Here is a table of points, one per row:
"11 -2 -2 -20 10 30 -5 1 -10 -12 8 0 -11 26 -36 9 -63 -11 8 34 -1 32 14 -46
 -30 -27 -17 -40 -15 -6 2 60 31 9 -8 10 -5"
"34 55 23 14 20 56 5 15 -25 -25 2 5 1 -21 20 48 -14 -24 -54 -55 -2 23 -52 -32
 -12 2 10 58 49 2 0 -6 -19 16 -54 2 -45"
"-28 -6 8 -31 -14 7 -11 8 16 54 2 -15 9 11 8 -56 5 47 12 -25 54 10 -13 4
 -6 -1 2 8 3 -4 -12 -43 20 11 -14 17 41"
"-4 2 23 46 14 23 60 -6 -5 1 -29 -15 2 -33 17 8 5 -28 -28 -12 10 -52 13 -15
 -4 -12 -44 24 -6 -8 8 -22 26 21 4 -13 1"
"10 -68 -4 23 -8 1 -4 3 -14 1 28 -4 42 11 -5 -69 24 17 3 10 14 10 -3 18
 27 -4 2 7 -7 23 14 -65 14 4 -10 34 42"
"-4 19 0 29 -3 21 9 7 15 -15 -13 49 -9 2 -19 13 25 -9 -12 -8 2 -63 -2 -8
 -2 45 -15 6 20 -11 27 -42 64 -32 -17 -4 12"
"-26 -19 -2 -25 -8 -10 1 -7 16 15 -18 -1 -21 -4 -18 8 23 34 -9 -1 -3 0 -8 12
 17 7 27 -19 -3 20 -33 -33 10 24 -42 -16 11"
"25 2 -1 -31 -13 6 26 16 0 40 12 18 21 -16 13 -35 -7 -2 -36 -17 13 31 36 33
 -7 -8 3 -10 -5 17 -29 14 -26 -28 11 28 16"
"-25 -7 -2 -7 -5 -15 -8 -5 -17 7 -25 -21 14 1 26 -13 20 -13 -9 -10 44 -21 12 10
 7 -5 8 11 -6 74 -8 11 4 -57 16 11 2"
"-8 24 -22 -27 23 -33 -62 -27 -18 25 32 -21 -37 7 -1 26 -16 -14 14 11 -36 -12 -5 13
 5 -4 -2 15 -10 -34 20 -11 -6 4 74 11 15"
"48 -8 -6 5 0 -33 2 -14 -10 0 -15 -2 -5 53 -3 0 -26 3 16 -16 -5 0 -14 -31
 -13 -25 -6 -27 -14 -13 -31 -1 -10 9 -5 -25 -3"
"-43 -35 -14 -7 -2 -31 -12 -13 6 -19 25 -14 71 -11 18 18 -19 24 -3 14 12 8 42 4
 7 71 23 -4 -17 -20 -20 -28 46 -1 -57 2 -18"
"10 -6 -20 25 -54 8 -3 11 12 9 21 0 4 -32 -4 -39 -1 15 14 18 0 -19 -1 28
 59 -12 46 -3 13 36 9 -27 31 -7 3 31 54"
"4 -2 3 24 3 41 18 36 -7 -16 -59 7 18 -26 67 4 2 -36 -24 -39 -16 -16 -17 0
 1 16 -26 -7 -9 -16 20 1 -14 9 -5 5 6"
"-1 5 7 21 2 -10 6 -9 -33 -8 0 -12 -18 50 -5 -37 -30 10 -3 10 -17 9 -6 -2
 -42 -23 -11 -44 -7 -26 -19 45 22 9 -13 1 -9"
"5 6 -10 -8 5 2 -13 -13 -20 -2 4 -13 -12 14 -44 3 -6 -19 32 29 -11 -1 7 -22
 -16 -58 2 -6 -34 -65 15 -2 -53 -13 -18 -25 -1"
"-31 -22 7 16 -75 -16 -16 -5 7 40 -5 -9 1 -2 -12 25 6 74 -13 -2 -1 -16 14 3
 12 18 37 -21 -13 -7 4 6 16 22 -39 0 -20"
"41 42 -3 -24 63 -15 -15 -59 5 -20 39 -48 -7 -6 -14 -28 4 61 7 8 -50 -16 7 -20
 24 -10 -2 -5 5 3 3 44 -17 -14 2 -6 5"
"-1 -17 -8 31 -35 9 2 19 41 -15 64 8 -17 -9 11 13 37 -14 17 -20 3 -24 26 18
 -15 28 -23 43 11 11 21 17 7 1 -14 7 28"
"14 25 -47 -46 3 -20 -15 -44 9 -18 -14 -23 -67 8 0 -1 -29 -10 3 -1 3 1 5 14
 22 0 10 18 -43 -26 56 17 -3 0 4 -22 31"
"9 7 -3 -39 -22 12 38 6 5 10 5 23 49 3 15 -31 -2 -19 16 5 31 27 11 63
 11 7 56 -20 0 12 -27 14 -16 0 25 -2 -29"
"10 1 14 -10 -50 17 -24 -16 66 -31 -13 -24 -6 -2 1 19 40 -23 -24 1 0 -35 -16 -41
 -15 35 -6 8 25 -5 -35 9 -13 28 4 14 10"
"47 -6 28 10 10 35 5 18 -49 -28 -13 22 -21 -43 18 38 2 -11 -23 -24 -2 16 -47 17
 -18 11 -17 37 40 -3 17 -19 -29 30 -35 27 -48"
"-29 51 23 7 20 -11 6 70 -3 -58 -20 28 -9 -64 19 11 -8 -14 -31 -12 -7 -7 -35 -7
 -8 13 -19 21 18 -10 -6 -9 -23 38 -14 -10 -32"
"16 -10 -51 20 2 -44 -5 -3 9 -8 0 2 -3 18 17 18 -16 23 -2 -10 1 22 -40 -63
 -66 -11 3 -25 -40 29 4 -3 -6 15 29 6 -23"
"-21 -15 21 -12 -6 -8 20 11 -12 -8 -29 -5 -8 2 -8 -2 -1 13 -11 -19 3 -19 51 0
 19 4 9 8 -28 46 -15 12 -18 -7 49 71 19"
"6 23 -2 -5 -2 5 11 42 13 -19 -23 59 42 5 35 25 26 -49 -20 -19 -14 -8 -26 -3
 22 6 -65 3 13 -11 2 -8 38 63 11 -11 -18"
"-55 -30 50 -41 15 8 51 22 55 34 7 29 -2 8 1 -18 -4 -4 -8 27 -10 46 -23 2
 43 -59 55 -13 39 0 -40 3 -18 -54 22 -8 -35"
"-37 3 32 -1 -27 8 -30 -30 32 -25 18 67 -14 -11 21 25 20 -8 24 -10 17 -25 -23 -14
 -12 17 -11 38 7 4 -19 15 -2 23 -16 16 28"
"-2 -11 -31 4 34 12 -32 2 -60 -22 -24 -3 -17 14 -12 2 -8 33 27 10 -12 26 50 5
 -19 -36 7 -2 17 -44 -12 29 -3 6 17 -35 -35"
"-31 48 1 16 8 1 11 -9 -6 -2 -27 -9 31 22 20 10 33 -22 -15 -10 12 -33 23 10
 -4 13 -11 12 35 16 78 0 19 4 -20 2 -6"
"18 -11 -11 3 1 -9 6 -18 -23 5 -8 -24 -14 19 -9 -7 -49 -6 25 -5 -13 1 -24 -7
 -24 -1 -24 -73 12 -2 -37 9 -13 21 -6 -16 3"
"16 -13 4 10 15 -5 19 11 -18 75 -14 15 0 -34 -3 4 -7 -1 0 4 68 -18 37 8
 42 8 6 4 -7 22 -23 15 -32 5 26 40 35"
"-43 -24 37 -18 6 14 11 23 24 -13 56 -1 40 9 -22 6 -5 16 -29 28 33 30 -12 49
 5 -13 12 -31 25 10 -22 -8 -46 -20 55 -21 2"
"-12 4 -19 67 -15 34 -5 6 36 -16 23 16 -18 10 15 12 57 -21 3 -5 -13 3 71 16
 2 23 -12 -3 7 9 12 -48 -11 6 -25 19 15"
"-25 -43 41 -33 -1 7 41 17 22 23 8 11 -8 12 14 -15 -5 21 -14 73 6 36 -19 15
 30 -23 5 -5 29 26 -25 -1 -52 -40 22 -16 -30"
"26 -14 -8 26 -2 -75 -17 -19 1 21 -14 -5 -2 0 -13 -13 -26 -12 3 -23 -1 30 -24 -45
 -42 -6 3 -25 -7 -4 -5 3 6 21 10 -33 -23"
"2 -8 -3 -15 -11 -2 7 -7 6 -13 -34 5 36 -31 -22 10 15 19 24 -12 18 7 -7 18
 23 -1 16 3 12 12 13 11 47 -42 11 33 21"
"0 13 26 19 -9 25 16 12 11 -10 -53 4 22 -20 11 21 3 -11 -9 -13 -12 -9 49 -14
 -16 9 -35 18 9 2 19 -24 -31 3 -12 -4 10"
"0 9 2 10 23 -4 -43 -16 3 15 10 -39 -23 6 -26 9 -11 -21 40 11 -35 17 -36 21
 -8 3 7 21 -68 -4 23 18 48 -1 27 -19 -3"
"9 8 -67 -12 13 -4 -18 -8 -38 36 16 -10 -4 57 -61 -15 3 -19 24 31 -22 5 -14 9
 -11 -5 -7 28 -1 -27 24 25 -27 -37 -18 -31 -35"
"75 32 3 -15 49 -41 -38 -20 3 -11 3 -36 -17 0 -6 -15 6 29 11 35 -11 -8 16 16
 18 -9 7 -1 -18 -13 -6 18 3 -15 3 -12 8"
"-11 -4 -22 1 23 4 4 -11 -47 3 66 -17 -30 -1 -23 9 -3 -17 55 9 -52 11 -18 -35
 -4 17 -1 -5 -31 -18 35 5 33 -31 18 -59 6"
There is one direction along which these points spread out most. Where along it does each point below lie, from 0 to 99? 50 is the average, and the first point above lies past it. One standard deviation of the points above along it is 16.
"-31 -22 7 16 -75 -16 -16 -5 7 40 -5 -9 1 -2 -12 25 6 74 -13 -2 -1 -16 14 3
 12 18 37 -21 -13 -7 4 6 16 22 -39 0 -20" : 48
"-12 4 -19 67 -15 34 -5 6 36 -16 23 16 -18 10 15 12 57 -21 3 -5 -13 3 71 16
 2 23 -12 -3 7 9 12 -48 -11 6 -25 19 15" : 32
"-28 -6 8 -31 -14 7 -11 8 16 54 2 -15 9 11 8 -56 5 47 12 -25 54 10 -13 4
 -6 -1 2 8 3 -4 -12 -43 20 11 -14 17 41" : 46
"34 55 23 14 20 56 5 15 -25 -25 2 5 1 -21 20 48 -14 -24 -54 -55 -2 23 -52 -32
 -12 2 10 58 49 2 0 -6 -19 16 -54 2 -45" : 29
"-11 -4 -22 1 23 4 4 -11 -47 3 66 -17 -30 -1 -23 9 -3 -17 55 9 -52 11 -18 -35
 -4 17 -1 -5 -31 -18 35 5 33 -31 18 -59 6" : 75
"4 -2 3 24 3 41 18 36 -7 -16 -59 7 18 -26 67 4 2 -36 -24 -39 -16 -16 -17 0
 1 16 -26 -7 -9 -16 20 1 -14 9 -5 5 6" : 28
"26 -14 -8 26 -2 -75 -17 -19 1 21 -14 -5 -2 0 -13 -13 -26 -12 3 -23 -1 30 -24 -45
 -42 -6 3 -25 -7 -4 -5 3 6 21 10 -33 -23" : 65
"18 -11 -11 3 1 -9 6 -18 -23 5 -8 -24 -14 19 -9 -7 -49 -6 25 -5 -13 1 -24 -7
 -24 -1 -24 -73 12 -2 -37 9 -13 21 -6 -16 3" : 66
"9 8 -67 -12 13 -4 -18 -8 -38 36 16 -10 -4 57 -61 -15 3 -19 24 31 -22 5 -14 9
 -11 -5 -7 28 -1 -27 24 25 -27 -37 -18 -31 -35" : 77
"47 -6 28 10 10 35 5 18 -49 -28 -13 22 -21 -43 18 38 2 -11 -23 -24 -2 16 -47 17
 -18 11 -17 37 40 -3 17 -19 -29 30 -35 27 -48" : 30
"75 32 3 -15 49 -41 -38 -20 3 -11 3 -36 -17 0 -6 -15 6 29 11 35 -11 -8 16 16
 18 -9 7 -1 -18 -13 -6 18 3 -15 3 -12 8" : 71
